128 stands for zero in the data rows.
Some points:
[201  73 118 147  33 141 134 152 109 129 158 118 198  81 143 120  87  84
  97 104 161  81 145 143 151 153  92 104  78 140 174 106  76 156 163 141
  78 113  48  33 105 136 103 186 120 123  98  93]
[ 76 106 124  94 114  44 169  60 115 108 158 179 145 130 141 151 179 206
 115  82  74 180  82  78  73  66 195 110 174  99 127 128  99  84  94  91
 136 161 116  92 225 123  97 175 131 175 168 157]
[179 176 137 195 203 241 143 148 167 175 136 212 155 205 158 189 117  87
  57 184 132 124 120 114 150 119 138 161 127 111  75 113 169 151 125  70
  77 168  87  80 129  77  70 105  97 114 108  93]
[165 101 181 130 127 114 109 136 195 185 127 194 124 141 178 177 213 254
 185 201 199 173 171  96 156 194 188 234 127 187 169 190 207 179 150 208
 188 134 209 152 134 148 165 218 196 163 116 168]
[140 122 171  45 255 253 107 172  43 128 255 168 100 255  22 153 167 126
 152  90 119  95 120 129 143 126 122  88  96 133 129 116 113  98 149 137
 202  96 150 109 153 163 158 149  90 136 141 172]
[ 51 100 148  92 105 116  93 133 108 118  66 125 140 113 133 110 129 132
  73 102 138 222 117 186 136  85 184  92 174 144 146 156  72 124 169 141
 123 180 121 196 131  62 131  91  74 118  59  92]
[ 58 152 117 148  97 111 130 162  80 103 124  87 153 106 100 108 136 136
 131  30 122 128  68  84 112 138 100 104 113 125  91 153 105 102  80 137
 136 106 165 140 169 144  66 137 150  94 114 138]
[171 125 120 124  60 121 104  95  94 105 120  52 140  75  88 125 136 108
 106 108 152 142 158 187 117 178 204  93 113 124 139 120 100  92 159 101
  95 188 149 131 184 115  66 143 145 135 106 135]
[149  92  93  87  82 156 110  84  94 138 105 110 207  96 110 119 109  91
 124 194  59 100 116  93 126  69 122 203 177 166  99  88 121  32 158  96
  80 126 123  97 188 147 128 136 188 106 189 165]
[155 157 159 205 160 115 194 162  96 148 133 134 147 124 112 130 129  76
  73  89 132 135  71 135 108  82  86 162 121  96  84  93 162  76 100 129
 129 106 174 125 130 157 180 161 166 151 160 105]
[129 117 122  99 127 114  95  87  91 144 148 119 104  92 129 159 106 158
 159 147  91 119 113 137 117 121 142 141 107 100  80 118 104 138 106 101
 100  13  72 207  21 101 121 211 213   0 188   5]
[ 84 143 156 155  84  28 160 163 153 155  33 168  67 174 140 168 129 151
 152 129  85 129  79 143 116  66 158 122  96 151  90 134 164 143  93  64
 136  76 118 135 125  97 126  90 104 101 121 136]
[120 137 143 160 121  74 139 229 120 160  79 184  46 134 177  97 188 127
 166 185 154  91 183 145 177 135 135 177 142 166 141 132 131 163 136 130
  74 130 128  54 136 195 122 105 122 148 146 134]
[ 68 119  79 164 163  84 157 152 124  42  67 128 103 141 142 111 172 153
 153  55 118 116 155  73 106 187  85   5 106  89 135 132 151 142 112 152
 132  27 157  60  86  68 163 134 143 127 168 152]
[ 95 147 105 132  72 104 106  71 152 164   5 104  62  79 113  78 138 103
 135 147 155  77 156 155 132  92 125 155 139  59  93  21 135 149 154 118
 133 150 159  70 155 216 187 114 218 166 146 205]
[128 125 135 123  97 133 137 113 154  85 123 107 190  64 185 112 136 125
  85 137  80 121 101  61  77  69 133  71  13 137 119 119 152  80  68 126
 109 113  91 132 123 150  56  83  95  84 117  71]
[ 57 138 131  94 130 113 129 115  99 131  74 129 113 110 111 126 159 121
 113 176  76 141  88 116  45 151 113 194 120  73 122 105 129 141  81  74
 171  89 164  83 116 166  97 137 126 134 132 146]
[118 102 208 183 144 173 103 146 220 170 116 189  99 155 147 189 139 150
 115 146 112 122 133 178 148 176 126 131 150 168 135 126 114 153 156 176
 150 124 150 186 206 216 217 210 211 137 241 153]
[176 126 105 164 112 153 114 108  94  75 132 121 142 121 148  83 102 135
 169 169 115 180 123 129  79 107 143 217 165  66 125 128 141  89 193  83
 155  40 114  81 198 162 145 143 127 150  90 122]
[ 82 129 177  81 141 104  89 116 144  79 105 151  98 131 104 158 152 156
 151 170  99 152 148  89 126  92 130 176 138  85 118  44 148  93  72  78
 120 208 128 201 122  98 139 116 107 133  79  83]
[169  87 136 140 144 149 113 129 157 103 100 170 134  55 132 136 103 109
 167  54 163 131 100 151 174 130 210 115 186 115 128  95 155 104 138  87
  63 169  81 152 104 158 135  70 119 141  74 176]
[114  87 162 126 151 122 159 165 165 172 111  87  85 103 130 125 140 192
 161 126  47 130  52  48  61  75 159  60 137  55 121 165 131  90  73  54
 164 174 125  93 154 127 127 141 117 114 132 141]
[128 199 143 186 223 107 158 180 170 139 134 111 142 168 190 154  93  73
  84 137 137  99 176 145 128  89  84 141  93 144 102 150  67 125 174 124
 152 223 157 254 162 246 189 190 250 174 177 154]
[122 140 176 159 146  64 142  91 146 151  70 143  75 168 140 106 120  79
 123 105  86  60 129 116 138 195  70  82  65  90 127 182 100 106 123 201
 104 153  84 116  88  69 159  90 106  99  68 119]
[120  96 115  94 131 137  54 135  62 176 157 161 108 110 117 150 107 125
 150 149 139 190 141  86  59 138 176 130 150 102 124  83 176 126 119 175
 132 149  92 147 124 167 183 136 132 125 171 116]
[172 179 202 113 117 206  75 121 211 228 206 215 187 173 208 161 137 117
 172   3 130 154 163 135 121 110 176  67 166 109  61  92 140 102 139  70
  94 143  82  69  72 169 125  81 161 143 142 130]
[ 47 100 130 103 138  59 104 125 155 124 113 103 113  92 104 107  71  23
  66 201 189  75 126 154 138 142 106 235  56 143 185 144  24 137 171 122
 124 132  72 126 166  70  59 132  89 128 204 105]
[ 93 159  59 114 152  60 121 123 127  87 116  75  76 163  54  63 130  91
  97  96  90 193 121 163 123  76 224 148 201 158 133  83 130  89 138 133
 131   0 149 103  66  78 150 130  83 115  99  55]
[194 142 113 159 155 150 131 177 145 160 177 128 159 130 155 114 181 182
 112 137 141 159 156 155 176 149 146 200 233  88  79  94 142 152 172 130
  58 194  43 160  86 141  49  45  58  52  84 100]
[116 133  88  63 128 120  69 131 161 130  79 149 102 114 127 165 152 120
 158 138 158 109  65  78  82 125  51  86 117  79  78 159 107  83  43 130
  61  98 101  68 170 172  82 173 122 134 134 132]
[118 156  80 106 116 126 143  95  79 136  89  88  69 123 127  89 178 133
 158 157 151 161 161 167 208 164  89 165  93 172 127 132 139 180 149 161
  96 168  24 129 140 143 101 152 164 103  80 141]
[ 80 129 146 160  97 140 185 100 169 121  85  59  97 153 180 139 104 127
 111 136 138 107 128 107 133 103 153 189 138 133  99 113 126 131 107 173
 109 109  81  67 150 167  88 128  86 116 144 135]
[198 140  90 194 118 170 134 134 134 114 110  95 169 117 156  45 163  77
 136  53 121 139 167 123 124 123 148  93 182 126 110  94 159 159 131  85
 167 207 156 206 156 150 148 214 124 127 175 196]
[140  94 124 139 109 108 138 107 130 146 119 106 156 116 127 121 253 255
 255 227 129 110 100 108 134 255 140 102 127 128 134 207 233 141  48 212
 108 127  82 149 142 124  56  63 110 141 117  68]
[101  84 177  59  56  57 139  82 170 155  90 162 113  68 170 179  91 129
 117  28 129 123  95 150 110 129 111  32 129 136 160 130 179 143 168 166
 142 192 132 225 197 130  30 181 128 147 177 110]
[142 119 113  71 113 162 129 144 100  39 162 102  92 154  77 100  96  93
  97 104  84 158  99 118 132  98 123  93 132 117 126 100 103 138 131 114
  89 111  87 135 149 181  88 211 225  86 205   5]
[145 174  77 177  64 122 121 111 137  69 108  74 149  91  72 103 209 203
 228 145 204 176 104 122 167 125 159  71 168 141 139 134 192 160 181 179
 173 154 106 114  81 121 145  79 104 121 109 168]
[157 114 105 146 125 123 155  82 106 118 109  90 182  81 100  77 101 138
 124  74 156  94 122 123 183 176 108  46  63 152 135 179  98 200 136 155
 129  36 189  88 164 188 181 160 149 119 178  69]
[115 144  69 140  85 119 143 157 159  96 147 170  79 101  95 142  60  73
  38 120 120  94 184 145 151 127  94 130  79 114  99 154  82  90 162 112
 153  93 118 123 151 140 117 111 128 100 111 119]
[ 45 103  91 159 207  97 151 165  68 122 117 108 107 177  34  95  57 139
 138 111 154 173 230 176 167 118 143  88 135 161 138 138 123 149 129 148
  82 137 104  80 193 120  28 126 115 148  98 171]
[ 79  42 117  36 108 136  31  62  94 102 172 148  78 119 160  92  91 114
 112 140 154  95 102 113 185 135 130 152 126  96 154 152 158 133  91 147
 135 116 176 128 111  96 147  94 158  95 111 132]
[121 127 126 121 125  83 185 103 101  60  90 125 154 117 122 142  86  86
  91 175 132  77 147 151  66 106 141 131 130 143 138 153  71 144 125 151
 114 156 135 177  66 108 105 104  53  63  70 130]
[133 191 148 238 143 130 176 183 166 189 156 190 127 160 229 180  99  60
 160 185 107 116  79 106 150  88 131 113 160  95  73   9  87  70  87  80
 229 171 200 196 132 143 219 174 146 217 135 182]
[101  86 128  36  88 112 170 135 153 125 145 100 166  34 120 161 131  97
 119 107  75 208 109 126  92 120 171 152 112 143  89 128 122 136 134 109
 209 118 209  95 135  22 190  68  74 203  95 212]
[196  98  70 107 111 202  90  81 120  91 175 124 175  90  98  81 112 190
 150  97  73  49  70 123  69  86  63 118  50 105  87  96  80 102  15 147
 130 211 153 105 153  69 109  95  59 142 101 149]
[132 182 108 171 107  92 136 173  94  89  77 114 121 185 116 110  94 147
 125 131 138 100 118 120 170 199  86 157  86 159 171 135  95 164 148 165
 132 194 134 113 103 124 139  43 108 139 124 144]
[154 144 190 193 174 127 154 141 143 117 174 107 103 177 136 111  90  89
 139 165 134 175 107 127  57  89 115 172 177 133  96  75 119 103 119  85
  83 126 109  34 109  78  57  66 119 108  76 118]
[193 109 169 163  87 109 176 117 212 163 123 148 233  64 117 128 119 121
  94 128  91 134 123  67 126 104  75 116 124 114 184 102 105 102  76 117
 150  55  97 138 139 101 124 111 156  73 122 125]
[188 115 118  96 110 104 112 117 146  75 150  91 209 116 141 112 118 150
 146 213 173 116 184 164 183 178 137 176 169 148  75 156 177 177 174 124
 165 160 161  99 156 170 182 147 131 155 156 152]
[ 96 103 147 111 106 118 129 132 161 190 125 130 136 128 143 186 139 130
 138  95 106  73 102  48  80 101  81  94  74  93  97  77 117 119 149 100
  53  55 127 162  39  35 129 100  50  79  34  41]
There is one direction along which these points spread out most. Take the direction at right angles to it along which they spread out most. Go by this last direction. How far along it is each point below, from 0 to 99? 50 is the average, and the first point above lies past it. One standard deviation of the points above along it is 16.
[ 98 103  46  75 160 151  87 124  28  74 171  89  57 161  26  25 109 147
  91 109 129  36  93  31  73 174  79  71  94 173  99 129 134 143 105 117
 145 158 122 209 103  91 142 114 141 153 106 113] 53
[159 174 149 145  89 231 159 134 159 156 233 143 187 124 128 163 152 129
 154 159 162  76 200 178 142 177 122 162 153 167 188 222 138 224 110 186
 147 104 123 155 136 124 185 136 150 176 119 128] 68
[173 105  74 134 172 171 151 134 141 163 173 135 153 202 134 155  85  93
  76 135 111 125  93 164 122 125  95 154  92 122 150 115 104 128 165 120
 189 151 167 132  57 177 134  97 144 218  90 202] 39
[154 186 129 121 158 117 179 182  93 113 111  60 125 149 155 116 116 179
  77 112 136 103 135 134 114 111 131  91 129 108 119 101 134  60  73  96
 177  44 141 140  69  93 208 146 154 179 154 140] 37
[ 93  74 129  84 128 103 115  58 156 169  89 159  80  86 186 178 135  98
 111  70 199 160 204 216 141 145 108  88 188 251 197 148 111 126 185 130
 178  96 129  78 122 109 122 107 115  66 113  55] 66
[137 126  91 115 181 172 108 184  75 116 168 110 177 242  75 128 135 105
 127 104 176 142 125 170 115 102 152 128 122 119 190 160 128 145 114 112
 148 145 142 212 129 125 203 151 207  72 169  81] 48
[ 87  71 161  92 116 144   0  85  88  95 129 115 124  75 113 139 125 132
  87 132 113  86 125 156 166 118  90 116 139 152 151 167 121 153 149 138
 172  36 139  64  31  90 145 129  93 188  78 158] 60
[119 118 147 129  87 130 169  90 148 144  94 160 119 102 106  85  62 115
 116 158 149 190 148 143 138 125 115 188 127 125 128 167  74  89 142 109
 156 127 199 231  22 100 186 159 116 151 172 111] 47
[182 255 191 141 255 218 208 222 153 183 183 208 188 213 193 193 119 158
 154 163 184 133 158 165 173 177 156 153 131 165 212 184 128 183 196 228
 128  87 156  83 162  75  85 122 125 121 124 142] 63
[ 64 225 137 178 173  47 161 143 137 134 108 104  86 113 125 157 108 182
 130 110 107 102 100 101 119 178 100 124 107 146 184 187 180 146 112 118
  92 171 118 107 154 145 133 149  87 108 127 138] 60
[184 118  96 113 111 123  72  97  72 137 113  77  88 119 109 168 122  86
 144  86 109 146 169 106 165  69 128 131 168  99 136 146 124 137 137 136
 150 173 149 143 136 114 103  74  85 191 137 142] 53
[123 140  81 169 132 172 168 137 116  96 157 100 126 124 114  81 237 187
 237 178 135 191 162 180 173 161 175 166 186 178 201 175 237 141 182 154
  42 206 114 174  81 127 106 126 115 118 145 118] 89
[181 108 189  68 113 182  45  77 106 155 255 149 118 141 141 137 111 107
  83 165 135 171 145 137 143 140  91 101  89 147 151 134 116 148 130 112
  85 115 170 118 171 146 135  92  85 141 141 218] 48
